Here are some points:
ndarray[-0.89  1.36  0.93 -0.16 -0.93 -0.18 -0.51  0.49]
ndarray[ 1.09  1.52  0.35 -0.22 -0.13  0.65 -0.41 -0.37]
ndarray[-1.86  1.75  0.50  0.39 -0.45 -0.34 -0.39 -0.61]
ndarray[-2.43  1.83 -0.60  0.57  1.04 -0.04 -0.08 -0.73]
ndarray[-0.24 -0.86  0.31 -1.51 -0.86  0.68  1.92 -0.33]
ndarray[ 1.78 -2.18 -0.44 -1.37 -1.13  0.45  0.55  1.31]
ndarray[ 1.32 -0.93 -0.24 -0.63 -2.25 -1.76 -0.53  1.09]
ndarray[ 1.29  1.63  0.17 -0.16 -0.16  0.69 -0.33 -0.23]
ndarray[ 0.22  0.46 -0.52  0.33  0.15 -0.29 -0.58 -0.65]
ndarray[ 2.42 -2.24 -1.27 -1.83 -0.81  0.55  1.11 -0.86]
ndarray[ 1.72 -2.28 -0.47 -1.37 -0.91  0.56  0.56  1.26]
ndarray[ 1.60 -0.39 -0.23  1.26 -0.93 -1.58 -0.89 -0.07]
ndarray[-0.68  1.23  0.46 -0.66  0.81  0.93  1.59 -1.10]
ndarray[ 0.85 -0.71  0.27 -0.79  0.26  0.57 -0.06  0.98]
ndarray[-0.02  0.28 -0.53  0.34  0.17 -0.28 -0.65 -0.77]
ndarray[-1.47  0.47  1.36  0.74  1.03  0.54 -0.53  0.58]
ndarray[-0.07 -0.42 -1.11 -0.02 -0.04 -0.65 -0.24 -0.10]
ndarray[-0.24  1.16 -0.09 -0.57 -0.62 -0.01  0.17 -1.37]
ndarray[ 1.20 -0.85 -0.39 -0.33  0.59  0.09  0.35  2.68]
ndarray[ 0.03  0.21  0.56  0.70  1.09  0.12 -0.31 -1.57]
ndarray[ 2.10 -0.81 -0.10  1.11 -0.40 -0.42 -0.90  0.16]
Then 12 other points, each followed by its number:
ndarray[ 1.22 -1.31 -0.09 -0.47 -1.54 -1.57 -0.65  1.19] 0
ndarray[-1.95 -0.06  0.69  0.18 -0.19 -2.06  0.47 -1.00] 1
ndarray[ 0.79 -1.67 -0.13  0.91 -0.98  0.00 -1.08  1.03] 2
ndarray[-1.88  0.19  0.58  0.04 -0.55 -1.43  0.88 -1.73] 3
ndarray[-1.49  0.00  0.34  0.28  0.73  0.53 -0.23  1.44] 4
ndarray[-0.36  1.18  1.32 -0.19 -0.41  1.15 -0.35  0.72] 5
ndarray[ 1.22  0.23 -0.44  1.13 -2.08 -1.97 -1.62  1.57] 6
ndarray[ 3.27 -0.48  0.31 -0.14 -0.05 -0.42 -0.15  1.25] 7
ndarray[ 1.14 -1.41 -0.18 -0.51 -1.58 -1.58 -0.64  1.18] 8
ndarray[-1.57 -0.04  0.41  0.28  0.83  0.48 -0.36  1.23] 9
ndarray[-0.32  0.41 -0.53  0.54 -0.40 -1.69 -0.40 -0.12] 10
ndarray[ 0.75  1.62 -0.44 -0.19 -0.52 -0.41 -0.35 -0.40] 11
Which of these numbered points is nearest to each point below, looking only along the 3 directions in which the first points spread most? Its number follows each.
ndarray[ 0.37  0.76 -1.15  1.48 -0.41 -0.66 -1.44  0.09] > 10
ndarray[-1.75  1.76  1.02  0.81 -0.35 -0.93 -0.59  0.10] > 1
ndarray[ 0.78 -0.36  0.70  1.73 -1.22 -1.70 -1.56  1.71] > 6
ndarray[-0.48 -0.60 -0.17 -0.83  0.86  0.32  2.40 -2.57] > 3
ndarray[-0.55  1.39 -0.29  1.33 -0.34 -0.18 -0.92 -0.86] > 1
ndarray[-0.17 -0.23  0.48  0.52  1.57  0.90 -0.04 -2.12] > 3
ndarray[-0.20  2.13  0.28  0.63  1.93 -0.02  0.23  0.48] > 1
ndarray[ 0.28 -0.61 -0.05 -0.52  0.06 -0.46 -0.10  0.84] > 2
ndarray[-2.07  0.08  0.41  0.44  1.77 -0.60  0.78 -0.98] > 1
ndarray[ 1.22  0.76 -0.47 -0.49 -0.37  0.64 -0.41 -0.29] > 11
ndarray[ 0.18  0.68 -0.48  0.78 -0.04 -2.25 -0.36  0.69] > 10
ndarray[ 0.90 -0.44  0.77  1.70 -1.03 -1.64 -1.52  1.79] > 6
ndarray[ 0.20 -2.32 -0.06 -0.14  0.38 -0.23  0.15  0.93] > 2
ndarray[ 1.02  0.98  0.82  0.18  0.56  0.94 -0.32 -0.13] > 1
ndarray[-1.59  0.07  0.85  0.55  1.14  0.55 -0.45  0.85] > 9
ndarray[-0.08 -0.13  0.37  0.43  1.38  0.95  0.05 -2.03] > 3
ndarray[ 1.29  1.09 -0.35 -0.50 -0.39  0.63 -0.39 -0.33] > 11
